The rows of R fall into 4 groups, and each row is roughly a mix of its group's hidden directions; one row fits no group.
R (145 x 10):
[[  5 -27 -17  14  11  -7   4   6   4  -8]
 [  9  21  -4 -22   3  18  -1   5  12  -8]
 [ -3  -8  -4  -9  20 -16 -17 -16   3 -12]
 [-10  -2   5  -5 -12  -1  17 -19 -18  16]
 [  6  24  -3  -4   3  14  12  -7 -19  13]
 [ -5  -9 -17  -6  -9 -10   4 -30  -2   5]
 [-13  -2   2   1 -28  -2  10  10  -1  20]
 [ -3 -19  -3   6   7  -1  20 -15   3 -22]
 [  7 -25   8  12   0   1   5 -11 -10  21]
 [ -6   6  10 -21  15  21  -8 -14  -4  -1]
 [-16 -20  -9   4  16  15   5  -7  10 -12]
 [ -9  -5   0  -7 -17 -10 -10  16  22  13]
 [  2 -15   9  12  10  -2 -14  19   5 -21]
 [-26  -1  -7   2   4   8 -10   2 -19  16]
 [-19  -2  -7  15  -7 -24   3  -7 -14   3]
 [ 13  -9 -15  -3   2  -1   1 -28  -4 -16]
 [-25  -9  -7  14   3  11  18   9   1  -9]
 [ 10  19 -14 -14  -7  12  13   2  19   0]
 [  9  -2  30   4 -12  -5 -16  -6   0  10]
 [ -4 -17 -21   4   3  -4   5 -17 -20   7]
 [-10  -1 -15  -2  25   0  -6 -15  15  12]
 [ -7  -2 -28   0   5   5 -10 -14 -19  -5]
 [ -4   8 -14 -19  17   5  -9 -15 -16  -5]
 [ -1  -3  -8 -19  17  -7  -7  14 -21   6]
 [-16 -29   3  11   6  -6   7 -11   3  -8]
 [ 26  -1 -16  10   1  -7  10   4 -13 -15]
 [-14 -14  -7  -5 -28 -14  -1  -4   1   8]
 [  6  12   2  -4  17  -8  13   2 -10 -27]
 [ 10  -9  17   8 -10 -20   7  14  14  11]
 [  0  20 -11 -11  24  -4   4  -1 -14 -13]
 [  8   1  29 -10  -2 -10 -10   4  10  16]
 [ 11 -13   5  21  19  -5   3 -12  -9  12]
 [ -5   6 -23  -1  -2  18  13  -3 -18  12]
 [  8   0  24 -10 -10   2  -6  11 -11  21]
 [  6   0 -28  16  -4  -8  15  12   0  -5]
 [-12   4  -4 -11   4  -2  -8  21  14 -23]
 [ 10  -6  28   2   0   4   3  11   9  20]
 [ 12   4   8  -5  21   8 -20   9  -7 -16]
 [ -8 -17  14   8 -19  -3  10 -15  14   2]
 [ 11  23  11   3   2  16  -5  10 -15  14]
 [-11   8   0  10  23   7   4  20  16  -1]
 [ -8 -24 -10   9  12  -4   3 -13  14 -14]
 [  7 -18  -2  14  -6  19 -15  -1 -18   2]
 [-18  14  10 -26   5 -14   1  -4  -7   4]
 [ -4 -13 -14   1   8 -15  20   6   0  22]
 [ 15   0   7   1 -14 -18 -10  -2  16 -20]
 [  9   2   4   6  28  22   9   1   0  -9]
 [  7  12   2   2  -9 -18  19  11  19 -12]
 [  1  16 -18  10   2   1  10  -8  21 -16]
 [  7   3  10   1   5   4 -25  10  -7 -24]
 [-22 -14  -8  -9  16  -1  -6 -13 -11  11]
 [ 10  13 -14 -16 -17  20   1  -9   3  -6]
 [-11  25  -5  -3   1  -5  -6 -19 -20  -2]
 [ 18 -20  11 -14   5 -15  -8  11  -7   4]
 [-24  15   8  -1   0   2   4  23   9   5]
 [ -2   0   7 -14   1 -27  14  -1  19   4]
 [-16  10 -14   3   8  20 -13 -13   9  11]
 [-11  -6  19  -8   8 -24  -8   0  16  -1]
 [ 14  -5 -25   3  -2  17 -17 -10   7   3]
 [-19  21   0  -5 -12 -12 -11   6  -4 -16]
 [ 15 -13 -19  -5  15  18   3 -15  -5  -2]
 [  7  -5   7  10  21   0   4 -25   2 -16]
 [  7 -14   0 -10  -1 -15   5 -30  -4  -2]
 [-21 -16 -18  -2   8  -4   4 -12  15   9]
 [ -8  -9 -24   4  -8  18  13  -6 -15   5]
 [-17 -14 -17 -15  -6  -8   9  12 -13  -8]
 [ 10  21   6 -16   5 -19   7  -2   4 -17]
 [ -3   5   4  -8   4  -4 -30  -5 -15  15]
 [  6  26  12  -7  -5   5   7  -1 -16  17]
 [ -4   7  13   5  26  -7  16  -4  -1 -17]
 [  8  11 -10 -10  12   1 -16  15  -5 -23]
 [ 15 -24  11   6 -18 -12   9   4  -1  -5]
 [  3  25 -14  -2   0  15 -16  -5 -12   7]
 [-22   5  14   8 -14   1  18  11  10  -6]
 [ 11  -8  13   8  -3   6 -15  14 -22 -14]
 [  4   3  -3  19  -3  11   3 -21  17 -17]
 [-19 -11  -9 -11   5 -15  23  -5   8   6]
 [ -8 -21  26   1   5  -4 -10  10  -7   9]
 [  8   0 -17 -12   0 -15   0  26 -11   5]
 [  4  14  32   3  -2   7   1 -14   4  -6]
 [ -1  18  18   4   2   6 -20 -12 -11 -13]
 [  7 -14   0  13   3   3 -12 -11  22  19]
 [ -7 -23  -7   9 -13  10 -14  19  -4   5]
 [ 12  14   5  -8  26   6  19   3   3   7]
 [ -2  22  10  -3  16  -3  19   8 -13  -9]
 [ 18  12 -11 -11  -1  21   8 -16   2   7]
 [-14  -7   1 -18  -4 -22   3  19  -1  11]
 [  7 -11   0  -8  18   0 -24 -19  -6  -4]
 [  6  34   5  -4 -14   1  -8   1  -1  -8]
 [ 13 -28  -5   1  12  12   3 -10  -8  10]
 [ 17  24  16  14  -9   1   1  14   0   0]
 [ -5  10  -1   1   5  15 -17   3 -23  18]
 [  2 -28 -17  -6   0  16  -2  -6  -1 -12]
 [-12 -18 -25   5   7   5  11 -14   6  -3]
 [-16  20  -2  -5  23  -9   1   8  -7  11]
 [  6  -5  16  -4 -28  -8   5  12 -13  -5]
 [  0 -29  10 -15  -8  -6 -11  -4  -1  10]
 [ -8  -2   7 -12 -22 -19  16   2 -11  -6]
 [-26  -8   9  11   1 -12  11   0  19   1]
 [-20 -10  17   6  18   0  11   9  13  -6]
 [  8  29   9 -12  -8   0   4  -1  -6  17]
 [ -4  -6 -17  10   2  24   2   8 -20   6]
 [ 14  -9  -1 -12  -3   4  -7 -24 -20 -10]
 [  1 -11 -16  11  23   7   1  -2   6 -21]
 [-21 -18  -8   4   6  -9   7  14  17  -7]
 [ 23  -1   7  -2 -15  20   6  -1  -4  17]
 [ 11   4  14  16  14  21  15  -8  -2   5]
 [  9  20   4   2  29   7  -8   5  -6  -6]
 [ 22 -14   1  17 -18  -2  -4  -1 -14   6]
 [ 15  -5  -5   9  -8  -9  18  12 -12 -20]
 [ 10   4   2  11  21  12   8   4   8 -24]
 [  7 -13  10  10  -6   8 -12 -26   0  14]
 [ 17 -10   5  14  10  12 -15 -19  -5  -9]
 [ 11   3  14  13  -1  19 -19  11 -11  11]
 [  2 -13  15   7  -9   6   4 -18 -12  23]
 [  8 -11  -4 -23  17  12   5  17   9   6]
 [ -6 -11 -22   3   3  -1  22  -8   5 -18]
 [ -3   6   8  -9   3   5  23   8   0  27]
 [ -3  22   4 -12 -12  -3   0  19   6  20]
 [-14  -8  12  -2 -22 -16  10   8  14   9]
 [-27 -22   5   3  12  -4  -2  -4   7  -9]
 [ -5  12  -9   1  11  16 -13   0 -24  14]
 [  4   6  -4  -1  -7  11  -1 -25   4  26]
 [-16 -11  10   4 -16   1  -4  22  -2  18]
 [ -5   2   2  -4  -6 -28   5  -2  14  22]
 [-14   8  -1 -10   6 -25 -22  -3  -5   6]
 [ 18  17  -2   6 -23  -7  -6   8  -9  12]
 [ 15  21  -2 -15   6 -13   6  -9   1 -18]
 [-21 -22  -6  -6  16   9   1  12   6  -8]
 [ 16   4   8 -13  10   4  10  11   2  26]
 [ 18  28 -14  -7   0  -3  -4   5 -11  -2]
 [  8  -6 -14   1   5 -13  10  28  14   0]
 [  4 -30  11   9 -18   7   2  -3   4  -6]
 [ 19   2  -2  -2   2  -2 -12  12 -13 -27]
 [ -3   5 -17 -12  -6  -7 -14 -11 -19  18]
 [-20  22   9  -4  -1  -9 -14   4  -4 -17]
 [-20  -6  24 -11  10   1  -2  13  12   4]
 [  6   4 -28  13   6  -7   0 -11  -8 -16]
 [-21 -16  13   9   7  12 -19   2  -6  -1]
 [ -2  -5  -7   6  -8  17  -1  18 -28   3]
 [ 19   2   3  20  -9   7 -11 -11  13  15]
 [  0 -22  -3  11  -4   6   0  -7  10 -27]
 [ -4   2   7  -9  31 -13 -14  -7   3  -5]
 [-12  -3  19  -8  13   9 -13 -17  13  10]
 [ 19   1  -5  -3 -17   6 -16 -18 -16   5]]
In each list below, one row fits none of the groups, and each other row fits one group, some only roughly. Which row is it?
- z382: [-6 35  2  1  9 -2 -1 11  4  9]
- z894: [  8 -22  -8  14  -9  -7  -9  19   0 -14]
- z555: [ -2  13   2 -21 -13 -15  13 -12  12   8]
- z790: [ 12  10 -22  -1  20   8  -4   0  16 -11]
- z860: [ -1  -1   7  -1 -15   3 -13  31 -13  -1]
- z177: [ 10   5   5 -11   7 -11  28   3  19   0]
- z552: [ 16  11  -4 -19 -18   2   9  14   5  13]
- z263: [-10 -19  -1   3 -19  16  16   1  -3  14]
- z273: [-14 -21  -1  20   8   6 -11  11  13   4]
- z235: [18 -7 17  5 13 26 -2 -1  4 -1]
- z842: [-19 -12  16  13   5   1   7  22  -8   5]
- z513: [ -2  23 -14   6   9  -7  11 -23  -4   2]
- z836: [  6  -2  21  10  15 -22   1   7   5 -15]
 => z836
- z808: [ -7  -6  18   2  20  10   2 -19   8 -15]
- z396: [-25  -5  18   3 -13 -15   2   4   4  12]
- z622: [ -8 -14   3 -11  27   3  -8  -9 -18   1]
- z556: [  6   8  27  -7   1 -20   4  -2  -6 -15]
- z441: [ -4  -1   1   6  -4 -11 -23   7 -23 -16]
- z60: [  6  -1 -14   0   8   9 -10 -17  19 -21]
- z747: [  5 -30  -4   3   7  -4  -8  -1 -22   7]
- z111: [ 12 -15 -21   0  -1 -10  -6 -20  -1  14]
- z903: [ 21   9   7   3 -14   1  22   9  15   0]
- z494: [ -3 -14   2  19   9  12   0  19  20   0]
- z715: [ -5   5  -2 -17  -9 -20  -6  -3  -5  26]
- z806: [-11  -2 -10   0  10  -5   0 -23 -25   8]
- z530: [  5 -23  13 -13  10  -1 -21   0   1  12]
 => z60
- z244: [  4 -10  22  17   9  10  -1  -8 -21  -2]
- z27: [  3  -6  -7 -13   3 -10  30  -7  11   9]
- z655: [ 0 -8  9 -4 16 -1 26  3 20 -9]
- z532: [-11  17 -16 -10 -13   8  -4  -9 -20  -1]
- z511: [ -2   9 -25   6 -18 -10   3   6  -1 -17]
- z543: [  0  -9  12  15   5  13  -2  22 -20  -5]
- z66: [  0 -20  12   9 -11   5  -5 -16 -23   2]
- z283: [  8  10 -13  17  17 -15   6   5  11 -14]
- z62: [ -2  -9  11   3 -26 -11  -4   6 -12 -19]
- z574: [-10   5  19   0  -7   8  -2  31   0  -1]
- z832: [  0  12 -21  -7  16  -4  15 -15  11  -9]
 => z62
- z700: [ -9   4  -5  11  10   9 -28  -4 -15 -10]
- z180: [-20  -4  17  11   7   2  13  22  -2   4]
- z572: [  6  -9  10   0   3  11 -19 -18  13  19]
- z492: [ 16   3   8   9   3  26 -16   7  -6 -10]
- z247: [ -3  19  -1   4   3 -16  -3  11  19  20]
- z709: [ -7 -17   6   2  15  10  12  -1   0 -27]
- z787: [  2  33 -11   6  -4  -5  -4 -11  -4 -12]
- z159: [  2 -13  -6 -12 -14 -28  -5  10   9   3]
- z245: [  2 -17  11   2 -10  -4  21   5  23  -5]
- z544: [  9  17   6  24   4   0   8 -19  12  -1]
- z703: [ 24  13 -11 -13  -9  -1 -14 -15   1  -2]
- z786: [ -8   5 -27   6   2 -10  17 -16   6   5]
- z176: [ -3  -3   9  11   1  15  -5 -17   3  28]
- z48: [  0   0  -2  15  27  13   9 -18  -1  -3]
- z167: [-10   6  -2  -9   8  -6  20  13  24   8]
 => z159
- z902: [ 14  -3  -2  -9 -20 -25   2  -9  11  -2]
- z666: [-19   3  15   0   6   9  13  -2  -5 -25]
- z126: [-20   2  17  -5   8 -18 -14   8   4  11]
- z754: [  8  16 -19   1  -8 -16 -19  -5 -11  -9]
- z946: [ -5 -29   2  -5  11  -3   1  22   6   3]
- z442: [15 11 10 21  9 -8 11  3 13 16]
- z798: [ 22   5  -1 -13  -6  -6  -8  -1 -27  -4]
- z227: [ -5  16  -2  -4   4   7  16 -21   0  22]
- z11: [16  4 24  4 15 13 -3  4 16  1]
- z64: [-17 -22  15  -8   0  -4  -7  20   6   3]
- z476: [ 13 -13 -19  -8   5   2  -2  -1 -27   5]
- z536: [ -1 -27  -8   0   4 -10   7   9 -13  20]
- z503: [22 -7  0  6  9 -7  4  7 27 -8]
- z952: [ 12   5  -7  -9   9 -16 -10   2  19 -21]
 => z503
- z189: [-11  11  20 -14  -8  -1 -13  -7 -20   6]
- z386: [ 14  22  -8 -19 -18  -1  -5   2  -4   9]
- z794: [ 16  -9  -9   3   2  11  -5   6  20 -22]
- z204: [ 12 -15 -19  10 -17  -2  11  10  14  -5]
- z789: [ 14 -20 -13   3   1  14  -7 -22  -4  -4]
- z314: [ 14  20   1  -3 -21   3   5   9  20  -4]
- z933: [ 10 -10   6 -15   1 -11 -21  -6 -19 -12]
- z261: [-1 -7  1 18 -6 26 17 13  1 -5]
- z534: [  7 -10 -16 -10 -25  -3 -14  13  -7  -5]
- z302: [-11   7 -19   9  20  15  -2   1 -17  -7]
- z550: [ -5  -7 -20   1 -26   1  -4 -14  -1  15]
 => z933
- z676: [  0 -23  -2  13  10   5 -14  -5 -20  12]
- z480: [ 22  11 -15 -11  -5   1 -10 -21   4  -4]
- z874: [ 27   6 -16  -6   3   0   9  11  -9  14]
- z957: [ -9   0  14   3  -1  -4   1  33 -10  -4]
- z145: [-9 12  0  7 -1 17  9 -8 -5 29]
- z979: [  0  -8 -19   2   8   9   2 -24  20   5]
- z739: [  3  11  21   1   3   0   1  23 -20  -4]
- z835: [-14 -14   7  12  12   5  14   6 -20 -13]
- z529: [  9   4  -2 -21  13   5 -14  -6 -24  -4]
- z741: [  2  -7  16  18  18   7   1   4 -19 -13]
 => z676
- z745: [ 11  20   7  19  -2  -6  17  12   1 -11]
- z528: [  7  24 -16  -1   8   1  23   8  -4   3]
- z248: [-24   1   9   0   0 -10 -26   6  -9   6]
- z388: [ -7 -18   6  13  18  -3  -8  -2  23  -5]
- z537: [ -5 -19 -21 -13  -1   8   9  12  16  -7]
- z228: [ -3  11  -5  -1  18  12 -12  28   1   3]
- z403: [ -4 -10  -1 -17  -7 -30   4  -3  -1  14]
- z896: [ 24   7   6   1   0   4  22   9  14 -12]
- z333: [-11 -11  24  23   8  -4  -4  -4  10  -5]
- z106: [ -6 -11 -19   8  -6   6  -2  14 -11  24]
 => z106
- z282: [  8   4 -14 -22   5 -11  21 -10   3  11]
- z762: [  0   1  12 -18  -8  -7  -1  27  -8  13]
- z535: [ -8   2   7 -19  21  17   4  -2  17  -1]
- z265: [-17  11  14 -12 -22  -5  -4  14   0   9]
- z85: [-21  -3   9   6   0 -23  11   4   1  17]
- z691: [ 11  -4  32   7   6  12 -11  -4  -1   8]
- z200: [ -3  21  -5   8  14   3  -2  23   8 -14]
- z398: [ 26 -24  -1   1  -5   8  -5   7  -6  10]
- z410: [ -2 -13  -5   6   5  -7 -18   1  30  -7]
- z275: [  7 -14   4  13  19   5 -17  -5 -16 -14]
- z586: [-12  -9   9   0 -14  13  17   7  -5  23]
- z905: [  3   7 -26  -9  11   7  18 -10 -10   5]
- z252: [-19  -3   0  16  10  12  11  21  -2  11]
- z182: [  6  15   5   6 -20 -21   0   8 -12  14]
- z617: [  4  19 -20 -18  -2  -3  16 -13   0   3]
 => z200
- z462: [ -7   0  -4   5 -19 -14  25 -14   3 -10]
- z491: [ -1   6 -18 -22  11 -16   2  -6 -18  -4]
- z221: [  4   7  16   5 -25   8  -5  21  -6   5]
- z807: [ -3 -14 -16  18   7 -10  13   4  18 -11]
- z694: [  7  12  19  -2 -21   3 -15  15   2 -11]
- z328: [-33   1   2 -16   3   0   7  13   1  -1]
- z5: [-20   4 -16  12  11  17   1   6 -18  -2]
- z998: [-18  19 -20  -3  17   0   3   6   7   8]
- z683: [  5  -5 -18   2  -5  -9  14  14   5 -25]
- z727: [ -6  11  -9  -6  13   7  15  -8 -12 -25]
- z397: [ -5  28  -5 -14 -11   1   9   9  15  -1]
- z295: [  5  19  13  -6  21  -5 -15   9   9  11]
- z319: [  2 -19  -8 -20  -3   1 -16  12 -12  12]
 => z683
- z854: [ 12   2 -23 -14 -19   2   0 -15 -12  -1]
- z697: [ 16  22   8   0  22  -1   8   7   7 -10]
- z641: [-24 -21   8  -5   8   8   6   0  -4  16]
- z928: [-12 -26  20  -1  -5   7  -3   0   6  15]
- z711: [ -1 -10  18   8   1  -6  -8 -20  21  12]
- z267: [  8 -23   4  14   4   5 -19 -16   7  -3]
- z231: [-12  21  -6   4  -1   0 -16   9 -21  13]
- z358: [ -1 -10   5  18 -15  11 -21   6  -5 -16]
- z873: [ -4  15  17 -14  -8   8 -11 -13 -18  11]
- z226: [-17   0   3  -2  12  -6 -20 -15  21  -3]
- z419: [-20  12  18   5  -1   1   2   7  21  13]
 => z226
- z205: [-17   1 -10  23  -1   7  14  11  17   2]
- z688: [ 14  -5  -3  -1 -23   6 -15  13 -18   7]
- z453: [-20  10  12  -8  13  10  14  11   9  14]
- z349: [ 13 -22   0   8   9   1 -17  -2 -21  -6]
- z286: [  8  11   9 -11 -10 -27 -18  -1   6   5]
- z264: [-30   0  14   8  12  -3  -9  12   0   2]
- z384: [ -5  22 -13  12  -3 -22   3  11   7  -7]
- z134: [  1  20 -16  -9   8 -20   9 -10 -11  -7]
- z576: [ -1  21  -8   7   6  -8 -14   5  -3 -26]
- z83: [-17  19 -13   2  -2  -2   2 -24  -5 -10]
 => z453
